In the data rows, 128 means zero.
Some points, one per row:
[151 128 113 116 128  92 162 107]
[171 103 124 131 141 155  98 108]
[128 138 147 144 139  60  90 159]
[120 127 156 111 124  55 124 166]
[148  73 112 112 121 196 132 137]
[ 98 154 127 115 139  88 168 113]
[170 133 144 148 104  80 111 126]
[139 118 143 129 160  53 109 131]
[165 118 146 131 140  86  93 123]
[163 129 162 115 113  88 104 130]
[158  92 141 129 108 192  98 131]
[106 146 129 116 129  60 164 139]
[175 110 131 123 103 125 116 136]
[ 93 133 120 137 140 123 170 104]
[132 151 131 139 112  52 118 170]
[114 125 128 188  96  85 137 158]
[108 153 140 121 127  95  96 180]
[115 117 115 139 167 184  87 128]
[159 128 113 117  99 207 110 131]
[105 111 104 140 117 144 168 141]
[136 109 122 124 155 207 110  88]
[150 126 130 115 118  92 163 103]
[143 156 150 121 122  32 125 137]
[164 105 113 169 116 185 108 104]
[108 154 153 103 130  77 161 107]
[122 108 126 133 138 195  79 155]
[158 101 117 125 141 151  88 147]
[171 107 131 136 122  73 131 122]
Then 20 other points, each followed by its number:
[134 136  98 135  94 191 149 125] 0
[ 96 120 132 126 159 204 125  89] 1
[111 153 108 126 103 235 138 112] 2
[ 96 151 127 117 136 112 170 104] 3
[149 113 127 101 119 154 160  94] 4
[154  93 153 167 108 166  99 112] 5
[151 137 130 110 122  49 148 133] 6
[129 191 149  85 130  52 130 125] 7
[ 93 111 120 115 127 179 117 178] 8
[117 115  95 137 133 219 144 104] 9
[139 111 128 133 165 148 120  80] 10
[101 133 130 100 136  99 171 123] 11
[112 109 108 144 129 179  98 175] 12
[117  84 108 136 130 209 151 114] 13
[117 113 102 124 126 229 146 108] 14
[114 194 111  97 111  92 146 154] 15
[108 141 128 129 131  45 147 159] 16
[128 140 110 110  92 223 130 139] 17
[ 85 138 116 120 132 148 170 120] 18
[ 95 175 121 122 123 197 149  86] 19
Which of these numbered points is nearest to each point below, ignoring the direction in which the first points spread most? Its number follows each.
[132 135 147 160 131  25 122 140] > 5
[106 155 142 126 116  49 148 153] > 16
[128  91 120 152 143 214  88 129] > 16
[162 114 142 108  91 135 125 143] > 6
[ 90  95 135 147 121 216 109 154] > 8
[ 95 166  94 128 108 167 144 156] > 15
[110 114 114 126 143 211 145  88] > 3
[133 179 148  89 141  45 121 128] > 7
[106 118 127 110 150  81 124 174] > 16
[109 148 122 113 136  73 168 123] > 14
[126 119 148 122 173  98 106 106] > 10
